The rows of D fall into 3 groups, and each row is roughly a mix of its group's hidden directions.
D (99 x 10):
17, -10, 18, 24, 7, 25, -37, 18, -33, 12
-16, 22, 17, -30, -21, 8, -44, -16, -14, -5
13, -4, 6, 19, -15, 2, -54, -21, -24, -11
-3, -34, 16, 2, -35, -31, 23, 7, -22, 12
1, -35, -9, -3, 36, 28, 21, 15, 28, 0
10, -23, 9, -34, 25, -13, 43, -15, 6, -12
-15, 1, -6, -8, 22, -45, -6, -22, -4, 39
31, -12, -22, -12, -23, 41, -7, -4, -16, -25
-8, -26, 36, -7, 32, 0, 4, 23, -36, 3
14, 25, 11, 3, -15, 42, -28, -21, -23, 13
-15, -11, -37, -16, -3, -41, -18, 20, 10, 20
-30, 8, 34, 10, 20, -45, 13, 3, 7, 3
18, -21, 28, 2, 3, 38, 12, 26, -15, -29
30, -20, -19, 2, -40, -36, -1, 0, 15, 10
-11, -11, 8, -17, 30, 48, -27, 5, 10, 12
-17, -4, -39, 17, 44, -13, -15, -5, 15, -10
-10, 19, 3, 36, -15, 30, -35, 23, -6, 15
15, -46, -1, 1, -24, -24, 27, 23, -2, -10
1, 20, -12, -12, -60, -1, 17, 10, -4, -11
13, -3, 34, 4, 13, 49, -5, 7, -28, -8
4, -23, 44, 13, -16, -25, 29, 0, -13, 17
-3, -3, -34, -3, -18, -55, 9, -8, 13, -1
2, -28, 17, 11, 28, -46, 10, -22, 8, 13
14, -11, 39, 5, 10, 27, 13, 8, -32, -29
-21, 16, 13, -33, -13, 23, -46, 0, -3, -9
-25, -8, -18, -31, 15, 14, -32, 5, 31, 23
6, -30, 33, 35, 12, -33, -4, -15, -1, 12
-28, -15, 2, -10, 3, -24, 11, 54, -13, 5
5, -11, 4, -2, -17, -35, 31, 35, -21, 24
1, -22, 36, 9, 28, 14, 16, 32, -19, 19
0, 19, 36, 3, -20, 31, 5, 25, -14, -32
3, -14, 13, 4, 11, 36, 5, 54, -11, -1
9, -16, 9, -34, 6, -31, 33, -35, 0, 2
0, 5, -11, -5, -10, 49, -8, 43, 16, 0
-8, 21, -38, 0, 16, -24, -37, 13, 21, 13
28, 14, -6, 14, -5, 18, -14, -54, 9, -8
13, -18, 18, 5, 15, -14, 28, 27, -16, 43
-2, 15, -17, 15, 35, 6, -24, -37, 31, 3
4, 54, -2, -16, -10, 25, -27, 2, -14, 5
-18, 9, -22, -3, 4, -41, -13, -28, 22, 30
-28, -1, 23, -10, 35, 17, -3, -2, 32, 30
20, -1, 28, 21, -6, 13, 17, 20, -38, -31
18, 4, -7, 17, -29, 35, -21, 16, -1, -38
0, 19, -17, -6, 6, 53, -23, 6, 7, -27
25, -29, -2, 4, -30, 3, 23, -5, -34, -28
-11, -4, 45, 2, -13, 0, 8, -37, 0, 33
16, -5, -32, -35, -12, 7, -8, 45, -9, -3
8, 9, -11, -9, -40, 0, -20, 38, -29, -16
31, -38, -10, 3, -2, 13, 34, -7, 17, -26
21, -1, -21, -16, -19, 10, 13, -15, 21, -49
12, -1, 1, -38, -23, -22, 20, -42, -9, 0
8, 8, 5, 44, -18, 24, -37, 19, -8, 11
-15, -5, -18, -28, 9, 34, -40, 14, 17, 14
-13, -4, -31, -6, 36, -39, 12, 1, 28, 0
-15, -7, -12, -12, 1, -17, 14, 61, -7, -6
1, -9, -19, -35, -7, -9, -21, 48, -2, 18
-21, 18, -1, 32, 12, 4, -31, 14, -1, 42
26, 2, -29, 1, -36, -17, -6, -13, -26, -30
26, 12, 19, 17, -22, 19, 7, -7, -36, -34
0, 24, -25, -6, -6, 47, -24, 3, 10, -27
-18, 4, 17, 22, 20, 2, -28, 17, -22, 42
8, -11, -35, 19, 13, -38, 19, -14, 15, 26
-17, -1, 9, 6, 20, -51, 14, -33, 14, 1
-21, 24, -12, 13, -3, 38, -13, 43, 2, 0
36, -26, -15, -3, -42, -28, -1, 1, 11, 6
6, -19, 37, 9, -28, 5, 38, -9, -23, -12
20, 36, 0, -9, -10, 48, 14, -20, -3, -12
-18, 36, 0, -2, 29, 18, -35, -25, 0, 16
15, 37, -43, 0, -1, -7, -26, 9, 24, -2
29, 21, -7, 9, -35, 35, -14, -5, -28, -4
22, 14, 27, 18, -18, 25, 15, -1, -28, -34
-11, 2, 50, 16, 30, -15, 19, -19, -10, 7
-20, 21, -4, -13, 19, 15, -41, 5, -39, 0
8, 32, -13, -15, -38, 39, -10, -2, -11, 14
-12, -41, 5, 12, 7, -47, -9, 14, 16, 12
-9, -4, -39, -10, -17, -45, 7, 3, 27, 6
11, 15, 18, 12, -1, 14, -5, -56, 22, 14
5, -14, 38, 35, -37, -16, 10, 9, -9, 9
-14, 19, 36, -17, -8, 35, -29, 7, -12, -19
-11, 10, 13, 9, 23, -2, 20, 12, 57, 8
-1, -18, -20, -6, 18, -44, 27, 0, 25, -23
30, 9, 8, 21, -29, -2, 19, -2, -37, -28
-13, 30, 11, -4, -25, -36, -26, -20, -21, 16
-9, 32, -38, -7, -26, -15, -15, -27, 19, 9
-10, 11, 30, -9, -12, 37, -3, 38, 0, -27
3, -23, 15, 4, 3, -54, 26, -6, -2, 20
5, -32, 22, 7, 35, -31, 13, -28, 11, 2
7, 39, -33, 2, 7, -10, -33, 5, 31, 7
29, -10, -1, 6, -26, 20, 18, -22, -33, -31
-34, 34, 7, -12, 24, 8, -31, 15, -15, 18
21, 5, 24, 23, -10, -2, 12, 1, -41, -36
-1, 11, -30, -5, -2, -18, 16, 50, 26, -4
-24, 10, 2, 11, 45, 20, -4, 16, 13, 34
-23, 20, -4, 6, 27, -19, -21, 1, 40, 27
-6, -4, -19, -28, 37, -36, 4, -25, 4, 19
-39, -16, 17, 2, 49, 3, -17, 0, -11, 4
25, 6, 0, 1, 6, 46, 20, -14, -2, -38
26, -36, 5, 10, -28, -2, 27, -10, -23, -26
-21, 21, 1, 13, 22, -21, -20, -12, 40, 27

One row of each group comes first, with its name. Which group is each row after those in?
-33, -18, 22, 25, 29, -26, -11, -23, 5, 13
F
3, -25, 22, 6, 43, -19, 0, -36, 9, 12
G
-14, -12, 5, -13, 18, 42, -5, 41, 23, 0
N

-14, 21, 10, 7, 16, -9, 16, 15, 55, 16
F
-6, 1, 20, -19, -2, 47, 1, 21, -21, -32
G
-19, 8, -33, -16, 27, -23, 14, -15, 37, -6
G
5, -23, 10, 24, 28, 18, 5, 42, 6, -27
G
32, 20, 14, -18, -27, 42, 3, -16, -11, -7
F
13, 25, -26, -26, -17, 29, 23, 22, -2, 23
G
-2, 40, -30, 8, 18, -10, -30, 15, 26, -6
F
-2, -26, 42, 0, 12, -18, 33, -28, 10, 0
G
-2, 19, 0, -5, -21, 34, -33, -35, 1, -25
G
-24, 2, 21, 19, 21, -10, -12, 14, -17, 48
G
-14, 7, 45, -26, 3, 30, -22, -11, -14, -14
N
